rotation steps, each row followed by its count of steps:
The counts run from 0 to 524.
[  7 -15  -2  -1  13  -8  12  -5  -3  -4 -15  -6  -5   3   9  10 -11  -3
  14 -19  32  -9   2  -9  21  12   7  -2   1 -19  15  16 -27 -16   0  -1
   8   0  -4 -10  22  -3 -12   0  -2]
114
[-13  -1  14  33  -1  -3   4  -2  11   6  28  23  11  -8 -11   6  20   4
  -3   4  20  -5   4 -12   0   2 -13  23   3  -4 -12  -1 -12   4  -1  -3
   0   2  -3   4 -14  12  -4  12   9]
162
[-12 -10 -19   2  -6  12  -5 -18 -17  13   0  17  -2 -21  10 -14   8  -5
   1  -4  -5   2  15  -6   3 -18   1   8  17 -18 -31   6  -8  12  14  -6
   5   6  18  -2 -17  -8 -10  -3   3]
361
[-21  -9   7 -10   1  10   7  16   5  11   0   8 -12 -16   0   8  -9  -4
  18 -31  21  -4  -2 -21 -15   0   9   7 -11  -8  -4   7 -12  -9  -2   1
  -1   3   2  19   2  -6 -15   2   1]
207
[ -1 -10  17   7  -3  -1   5  -6   6   6  -3  19  -8  12   4 -19 -17  -3
  16   6  13  -6  -1 -22   2  -4   3  -1  11 -18  17  13 -26 -11  -9  12
   6   3   2 -36  15   3  -4  -8   6]
112
[ -2  15   0  -6  -3  -1   1   3  17   4  10   8  11   8  17  -2   9  13
 -13   6  -4   6   7  -2  18  -5 -16   9  17   3   1 -17 -34   3 -16   3
   2  -2 -16 -28   0 -21   0  -4  -6]
305
[ -4 -10   5  27  -7  -6  -3  13  -6  10  24  -2  -7   2  10   1  -9 -20
  10  -3  -5  -9   9 -11 -12   1 -19   8 -20 -24  -7   2 -13   7  -4  -2
  11  -6 -10   8 -10   5   6   5  19]
273
[ -2   0   4  25  -7   1  13 -11   5  -9  11  11   0 -16   1 -18  20   2
  12   2  -9   2 -24 -21  19  -3   0  28  -9  -2 -10  -2   4  -5 -21   3
   1  -9  -9   4 -10 -10 -19  -6  -5]
427
[-17 -16  -4  10   0 -11  -1  -7  -7  23  16  -2  -2  -3   8 -11  -6 -13
   8 -16  19  -6  14 -19  14  -4   3 -14  -9 -27  -3 -11 -21   2  16   0
  11  -6  16   1   1  -3  -8  -4   9]
96
[-19  -4   0  -2   6   0  -5  11   2  23   1   3  -7   5   4   1 -16 -17
  -4 -12   9  13  26 -29 -19   0  -5   5  -6   6  -7  -1 -28   3 -10  -3
   5  -4 -13   7  -2  -1   8  -5  23]
486
[-12   6 -29  -6  10  -9 -16  -4 -10  -5 -19  15 -19 -22  21   2   3 -10
   7   5  -6   2  17   7   2  -9 -10   2  17  -7 -26  15   4  13  12 -12
  10   7  -9   7  -2   2   4  -4   4]
363
[-21  12   9 -12  -1 -10  -6  13  17  13 -14   6 -21   5  19  17   1 -15
   3  12   9   3 -25 -19  -2  -7   5  10  -1  -7   7  13 -11  13 -14  -6
   0   6  -3   8  16   8  15  -7  -2]
196
[ -9  -3  16  12   9  11 -19 -11   4  -5  -4  12  12  -6  14  30  -2  -5
  -9  14  19   8  -4 -29  14   7  -5  14  14 -11   5  16  -4   3  -7   3
   2  -4  -7  -3  -7  11 -16   9 -10]
156
[  4 -10  22   1   8   5   4  -5   7  -1  14   7  16   4   3  16   0   4
 -11  10   1   9  -9 -29   7  -3 -15  24   4 -19   1  -9 -13   6 -18  10
 -17 -22  -8   3 -15  -4 -20   1   0]
436
[-18 -12  -8   9   5  12   6  11  -5  11  -8  11 -22  11  17  -6   3 -29
  23   1   4  -6 -19  -9  -6  -3   1  30 -11  -4   3  17   0  -4  -3  -2
   3   5 -11  14  -3   1  15   3   5]
384
[ 21   1 -11  15   0  12   1 -13  -1  -6  -2  13   3 -19   4  -8  10  -7
  11  -1 -10   6 -23 -19  14  -7  -1  30  -8   2 -13   1   5  -1 -26   3
   3 -12 -13   4   2  -3 -14 -15  -2]
428
[  6  -6 -13  -8 -10   5   2   8  -8   1  -6  12 -24 -25   8  -5  -1  -3
  18  -6 -18  -7  -1 -16  -6 -12   3  -8  -1 -30   6   8  18   4 -14  10
  11   7  11  -6   4 -20 -13 -19  -6]
234
[  4   9 -24 -13  10 -21   0   1  -1 -12  -6  19 -22 -10  19 -16  -1  -9
   9  -6 -13  -1  16   6 -10  -1  -6  10   4  -2  -8   2 -12   7  -1   7
   2  18 -12   6  14 -12  26 -10   9]
83
[-27 -26 -15  10   2  -2   5  -2 -14  23   5   0  -3 -10   0  12  14 -18
   1   7   7  -8   6 -10  -2 -13   2  13  -8 -18 -16   3  -9  11   9  -7
   4   4   5  19 -15   5   3  -5  16]
359
[  0 -13 -17  10   8  -8  15 -14 -11   8   8  -4   0  -1   3  -8  13 -17
  -1 -22   0  10   3 -15   2   2  12  26  -7  -9 -11   1 -30  12   1  -8
  -3  12  -2  21   1 -12  11 -13  16]
78
[ -1  -8 -12   2  -4   9   6 -13 -15  -9 -19  13 -10 -19  10 -15   2 -16
  19 -11   1   4   4 -24   4   0   6   4  -3  -3   6  19  -3 -10 -12   0
  13  12  -5 -15  11 -20  -9 -22  -9]
514
[ -2  12 -27   8   3  -7  -9 -15   1   9  -7  17 -23  16  12   6   5   1
  -8   3   5   6   3  -5  20  -5  11   6  30 -14   0   6  -3  20  16  -4
   5   7   8 -14  10  -3   7  -3  -6]
372
[ -4  -6  -5  -2  -2  12   3  30  -1   8   8   2 -16 -12  15   5  -6  -1
  29 -15   5 -18   2  16   2 -10 -22   3  -5 -21  -9   6   8  -6  -4  -2
  14 -15  -7  -6 -11  -2 -20  11   3]
405
[-11  -4   2  22   7  -7   1  -1   1  16   1   5   2   5  -1   8   5   2
  -6  21  14  -3  14 -17  20  -8 -20   7   3  -4   2  -8  -3  -2  -7  -6
   8 -26 -22 -24 -10  15 -15   5  16]
136
[  7 -10 -15 -10   1   5  -3  22   1 -18  -4   0   3 -32  10  19   2   5
   9 -15  -4 -10 -11   5  -3   1  -1  18  -2  -8 -14  -1 -16  -7 -26   0
  -1   2  -9  22   0  -8  -9  -3   0]
38
[ 14  -7 -10 -17  -1  -2  -2 -12   5  12   2   8   6   4   9   4 -12  -9
   0  -5   7  -1 -14 -13  -3  -3  19  19   9  -8   1  -2 -46   4  -8  13
   0   9   8   5  20   4  19 -12   6]
479
[ -6  -5   1   0  -3  -1  -5   3   6  21   4   7  11 -16   8  12  -8  -6
  -1  -1  18  -7   4 -32   5  -6  -9  -3 -12   3   9 -23 -32 -13 -11  25
  15 -17  -4  -2   6   9   0   0  -2]
309
[-15   4  -1  15  -4   4 -11   9  13  -6  28   9  18 -11  17 -10   5   4
  13 -27  18  -5  14   0  17  16 -10  10  -3  -7  -8  -9 -16 -11   1   0
  16   2  -2   3   0 -15 -14   8  -9]
294
[  1   0 -13  15  -2 -10  -4  19  16   8  22  14  -2  -8  -7  23   0  15
 -12   3  -2  -8   4 -13  -6   3 -18  17   4 -11   7 -27  -1   2 -10  21
   6 -10 -13  15  -5   6   1   2   7]
441
[-28  -5 -11 -14  -6  -1   0  18   7  20  12   1  -3   1  19 -15   9  -5
   4  -6  -9   4  23   6   4  -5  -9   6   8 -12 -16 -10 -16   9  -6 -13
   9   3  -8  -5  -8 -27   3 -13   7]
492
[ -8 -13  -2   0  -9  20  13   2   0   9   8  23  -7  -1  19 -21   5 -10
  25  -5   2 -11 -15   1   3  -9   3  25  10 -19  -5  10 -11  -7   7  13
   3   5  14  -8  -2 -13  -6   7  -9]
386
[  4   0 -17  -2  12  -7 -14  11   8   2   3  12 -12   1   0  27 -12   0
  -3 -18  13   7  28 -13 -14  13   2  15  13 -15   8   8  -7  14   3   4
   7  16 -14  17  12  -4  14  -6  13]
74
[  7  -5  -9   6 -10   7  -7   8   2  -7  -7  16 -13  -6  17  -3 -20   5
  14  11  -8 -14 -25 -12  17 -14   5   1  13 -18   3   0 -10  -7 -18  13
   6 -12  12 -21   5   0 -21   3 -15]
412
[-13  -1 -23  17  10   2  12  16   3  11  -1   3 -23  20  10   9  -6   4
   2  -8  10   4   7   4  15  -2  -9  17   8   0 -11  -4 -11   0  -2 -20
   2 -23 -21  -5 -11   0 -10  16   9]
399
[-10  -1 -16  -5  10  -7   0  13   3  -5  -4  14  -6 -31  -8  17  14   5
  10  -8  19  -8  18  -2 -15  10   0   8   3  -2  -8  12   6  -3  -8  -5
  15  23 -22   8  12   2   2 -10   3]
338
[ 10  -9  -7  -1  16 -14  -9  13   2 -15   1  10 -14  17  21  21 -21  -3
   0  11  -5  -3  13   0 -10   9 -20  16  14 -24  15   9  -9   7  -6  14
  -3  -2 -19   1   4   2  10   6  11]
262
[ 16 -13  -9  12   2  -8  19   0  -1  -6  20  21 -11   4  -2 -22  10   3
  17   5 -10 -11  -1  10   0  -1  -5  32   7 -18  -6   9  -6   8 -11   2
   0   7  -9  -2  -2  -9   4 -13  18]
255
[ 17  -6 -25   7   8 -20  12  -4  -4   3 -10   0  -1  -1   6  14  13  13
  -5   8   8 -16   0   9  33  -4 -13   5  11 -12   7  -8 -14  -4  -3  -4
   6 -18 -18 -19   9   2  -4  -3  -1]
134
[-15 -15   5 -17  14 -15   8   3   9  17   0  20   6   0  -3  12  15   2
  -7  25  18  -6  12   1  -8  -5 -14  18  18 -15  -3   4 -20   8  -2   5
  -8   3 -11   1  -1  14   6  -5  21]
349
[-16  -1  -3 -19   0 -17 -23   9  19  -3   7  10   0 -11  17  15   5  -1
   7  10  -7  -2   3  -4   0   9  -2   8   9 -27  12  -1   9  11  -3  18
   5  18   0  14  14 -15   9 -20  -6]
65
[ -1   9 -18  -4  11 -16  -8  -6  11   2 -17   4 -16  17  21 -12   3 -12
  14  10   5   4   4   1  26   1  -3   5   4  -1   5  11  -1  -4  -2  -7
  14  -5 -25 -21  23   0   7 -18   2]
109
[-13 -17  14 -12   8 -15  16 -10   2  15   2  22   5  -8  -1   2  14   1
  -7  18  20  -4  11 -19  -4 -14 -11   4  13 -17  -5  -1 -24   6   4   8
 -16   6   3  -4  -6  10  -4  -2  13]
350
